0: [111 127 119 138  93 134 124 148  88 114 119 152 127 168 134 144 146  89
 116 129 152 132 121 141]
1: [131 157 133 144 145 146 103 124 125 120 171 145 120  96 108 104 158 135
 151 114 110 137 130 171]
2: [123 141  60 158  84 144 137  88 127 159 140 149 160 154 135 104  58 182
 144 169 168 154 161 116]
3: [ 86 155 134 153  91 146 145 150  90 120 121 145 124 141 131 129 168  95
 110 136 107 102 124 145]
4: [107 122 120 160 121 131 138 103  94 122 142 177 104 157 113 115 140 186
 139 136 160 125 136 141]
5: [134 167 142 152 135 165 125 130 138 117 155 143 144 105 100 145 156 132
 155 100 100 118 125 149]
6: [128 145 107 160  84 137  92 121 150 126 143 158 142 151 154 140  94 157
 117 126 173 136 137 150]
7: [149 100 143  99 153  99 103 135 126 113 133 110  99 101 114 117 114 118
 128 164  85 133 125 124]
8: [156 151 129 140 136 140 111 122 139 121 157 136 148 108  85  97 140 167
 171 129 106 140 147 162]
9: [121 105 120 113 151  99 140 125 102 130  89  89 114 139 152 113 100 105
 124 150 128 135 141  85]
10: [113 136  79 110 119 126  90  85 130 149 106 166 130 158 161  99 122 134
 154 164 141 170 132 154]
11: [145 153 142 125 152 144 136 145 182 107 114  98 120  99 127 142 147 133
 132 101  95 117 117 145]
12: [161  93 135  84 175 117 121 170 133 121  96  87 121 117 114 161 151 110
 123  94 118 116 121 105]
13: [139 149  96 174  83 136 122 111 144 117 152 176 123 147 119 119  97 148
 126 165 143 171 133 157]
14: [154 129 146 133 139 113 132 158 155  94 117 115  95 111 115 155 139 142
 125  97 137  98  96 113]
15: [144 117 171 139 146 131 142 167 142 107 117 103 138  94 101 147 119 114
 126 109 104  83  98 106]
16: [174 124 128 140 140 121  89 143 165 132 170 124 105  86 110 120 100 121
 133  94 111 143 151 170]
17: [159 134 100 137  80 139 133 111 184 129 156 103 104 113 170  95  74 132
 114 145 138 136 160 128]
18: [ 76 131 127 125 112 163 138 151  84 142  85 145 152 157 142 155 157  89
 102 145 156 105 114 125]
19: [126 147 141 145 130 161 125 139 136 146 124 145 148 111  98 150 166 138
 115 110 117 126 127 147]
20: [151 107 118  78 130 112  88 103 132 161 120 124 177 157 151 113 132 159
 154 144 186 165 126 125]
21: [115 145  70 157  90 125 138  96 121 185 132 133 178 165 136 109  62 201
 145 153 176 140 150 102]
22: [105 120 154 151 145 158 143 150 106 127 108 147 153 136  97 163 163 103
 108 108 115  84 101 132]
23: [110 127 140 123 132  62 104 142 122 117  98  92 103 133 157 115 118 123
 117 138 151 124  99  95]
24: [161  96 109 130 138 106  99 111 110 206 140 119 127 119 122 104  55 118
 122 113 129 153 139 174]
25: [ 90  99 142 132 125 150 101 140  87 165 140 164 154 143 109 179 154  93
 108 107 154 107 110 124]
26: [103 121 134 114 130 123 143 140 123 123 117  77 127 139 143 134 105 110
 106 162 123 104 101  90]
27: [151 115 154 114 157 119 120 149 142  95 127 119  88  85 121 151 138 136
 129 110 115 111 109 103]
28: [128 151 121 147 141 156 129 118 156 124 156 149 121  86 105 130 133 156
 166 127 121 148 148 148]
29: [174  89 133 167 123  85 148 113 104 131 134 171 111 113  76 104 119 167
 170  91 159 173 207 100]
30: [117 137  73 108 116 121  80  93 135 156 124 160 137 158 159  90 105 135
 153 162 147 166 138 144]
31: [137 121 155 135 142 117 128 160 159 100 151 107 109  86 100 165 124 136
 133 118 117 112 119 113]
32: [128 109 135  97 139 119 131 126 114 128 159  96 106 103 149  80 109  86
 108 164 100 129 134  84]
33: [114 120  99 121 115 147  97 115 119 156 147 154 141 137 142  83 106 131
 132 174 134 154 112 132]
34: [125 118  90  94 113 148 168  76 137 146 160 121 169 175 158 107 129 117
 149 127 165 128 169 122]
35: [130 140  99 149  81 122 133  96 113 180 144 138 177 165 138 119  77 197
 145 146 163 146 163 104]
36: [118 147 127 126 125 148 120 171 102  95 116 129 122 141 136 177 137 116
 124 108 118 106 100 129]

[159 104 125  97 151 117 135 130 111 111 121  98  95 125 121 118 112 115
 106 168  97 125 127 115] 7 32 9 26 27
[136 133 154 120 145 165 126 133 146  93 113 124 130  99 138 141 150  87
 105 112  89 129 133 165] 11 19 5 36 27
[ 87 173 131 172 105 143 158 151 116 144 116 134 183 160 104 135 113 145
 149 100 116 135 134 125] 19 5 3 22 0
[119 135 122 182  86 154 137 139 118 135 156 176 142 115 122 144 138  87
 124 141 167 120 136 125] 0 3 19 25 6
[113 124 152 106 104 129 126 129 110 148 106 147 114  84 112 146 198 132
 119 139 128 134 170 105] 19 3 27 28 0
[137 147 132 149 145 150 140 136 160 135 128 132 139 100  79 132 159 139
 125 127  92 139 128 155] 19 5 28 11 8
[ 93 138 138 144 132 136 120 155  97 120 108 135 149 150 115 151 163  94
 118 109 112 101 105 136] 22 36 3 0 18
[117 164 116 150 123 107  90 131 144 122 145 134 131 147 145  89 108 162
 161 105 154 134 129 158] 6 8 1 30 28
[111 158  81 152  91 142 110 111 136 112 130 167 120 171 168 115 129 136
 125 158 156 125 144 117] 6 13 10 30 33
[105 138 105 133 114 128 123 135  98 139 119 104 126 152 182 138 107  95
  70 158 143 117 106 125] 26 0 18 9 23
[ 84 126 150 130 145 128 129 170 132 108 127 114 149 115 105 146 130  96
 150  96  99  99 135 106] 15 31 22 36 5
[ 87 125 140 110 147 124 141 148  96 121 119 107 131 144 151 206 143 112
  98  97 145 109  98 116] 36 22 18 25 26
[174 125 121 142 176 124 150 135 157 152 130 116 130 107  96 120 137 137
 147  86  91 133 128 154] 11 16 8 5 28
[104 149 155 157 141 132 129 168 132  89 130 100 132 105 125 128 118 113
 144 112  93 103 130 102] 15 31 11 36 27
[156  99 140  91 147 106 127 142 131 126  94  99 136 134 122 161 117 129
 118 128 131 108  77 102] 12 26 14 15 27
[121 120 129 126 104 145 144 121 155 133 141 111 134 123 157  94  81 110
 123 139 141 141 155 140] 17 33 32 34 6
[110 146 116 121  92 131  93 107 148 124 156 146 120 131 153 112 135 105
 100 172 156 166 112 166] 33 13 10 6 30
[147  83 136  99 140 111 125  96 144 152 107 114 126  91 128 104 121 135
 114 138 120 161 112 165] 7 24 33 16 9
[114 154 160 128 136 116 120 163 134 106 106  89 115 117 127 164 140 133
 117  96 132  92 102 118] 14 36 15 31 27
[163  69 124 129 160 110 169  89 104 187 155 135 139 133 108  76  90 124
 200 109 104 143 186 146] 24 29 8 34 28
[127 129 132 149 112 130 152 141 165 127 164 111  90  61 111 115 122 151
 116 145  98 104 154 114] 31 28 27 11 7
[146 137 131 119 121 134 127 125 121 113 141 150 126 115 160  93 140  84
 112 111 106 152 108 141] 1 0 32 33 3
[105 135 155 138 139 132 148 165 140 110 132 105 143 106 102 156 133 116
 116 108 108  96 100 127] 15 31 22 14 36
[123 161 135 137 116 158 114 148 129 116 118 142 136 128 121 148 165 104
  99 114  95 132 101 167] 19 36 3 5 22
[147 131 143 147 138 170 135 172 143  94 130 112 136 119 135 144 135  92
 124 138  99  98 118 103] 15 36 11 31 27
[154 134 156 103 151 147 106 121 152  97 130 123 122  99 139 141 151  96
 114  92  96 131 133 150] 11 27 5 19 1
[148 144 122 125  98 167 113 124 159 113 133 129 160 141 126 145 130 135
 123 143 159 139 136 135] 6 19 13 28 0
[136 105 143  83 162 103 135 144  94 118  80 104 136 147 146 145 141  88
 132 108 120 124  97  96] 12 9 26 23 36
[106  89 126 104 153 127 103  95 107 210 108 152 132 113 114 106 139 135
  94 149 153 164 121 165] 33 24 10 20 30
[127 126 145  98 134 107  84  82 136 118 160 137 101 111 161 108 138 105
 128 119 122 161 143 159] 1 7 16 10 33
[ 88  98 116  75 161 138 172  96 122 160 104  84 147 159 137 113 146 105
  90 152 154 124  95 160] 26 9 18 34 33
[ 91 146 152 149 119 136 149 152  99 125  96 131 153 137 108 164 173 101
 117 119 109 108 110 133] 22 3 36 18 19
[128 167 127 144  92 131 130 106 121 125 140 130 176 166 150 140 111 150
 137 136 156 140 151 123] 6 35 13 34 2
[ 88 117 163  81 137 101 141 128  80 152  73 139 134 128 111 154 168 122
 130 144 131 135 115 117] 18 22 25 9 0
[153 100 135 140 149  60 151 131  91 163 127 144 145 115  83 130 123 185
 184 117 129 148 155  81] 29 8 4 35 28
[144 117 140 120 126 109 117 132 106 106 136 107 100 133 117 118 100 124
  95 169  94 109 128 101] 7 26 32 9 23
[175 127 130 142 169 130 145 125 149 155 128 134 145 107  87 109 156 149
 153 100  93 133 133 149] 8 19 5 28 1
[120 160 110 103  87 165 128 103 112 122 143 156 135 170 147  94 128 102
 114 172 121 141 130 124] 33 0 10 30 3
[121 168 146 145 109 163 120 132 106 119 127 144 147 128 146 113 176 104
 118 115 104 125 118 153] 3 19 5 1 0
[114 137 114 138  95 121 143 153 138  93 123 115  90 141 169 149 111 118
  92 135 143 120 115 101] 26 36 23 0 14
[119 130 116 113 112 121 114 140 109 111 105 108  90 139 151 152 112 130
  94 148 130 123 113  97] 26 23 9 36 0
[102 130 152 160 129 144 123 156 132  98 157 150 141 111  96 134 132 117
 149 115 112  86 131 125] 5 31 15 19 22
[121 172 132 161 117 147 125 146 148 108 111 136 140 128 129 144 153 114
 109 107 106 128 114 162] 19 5 36 11 3
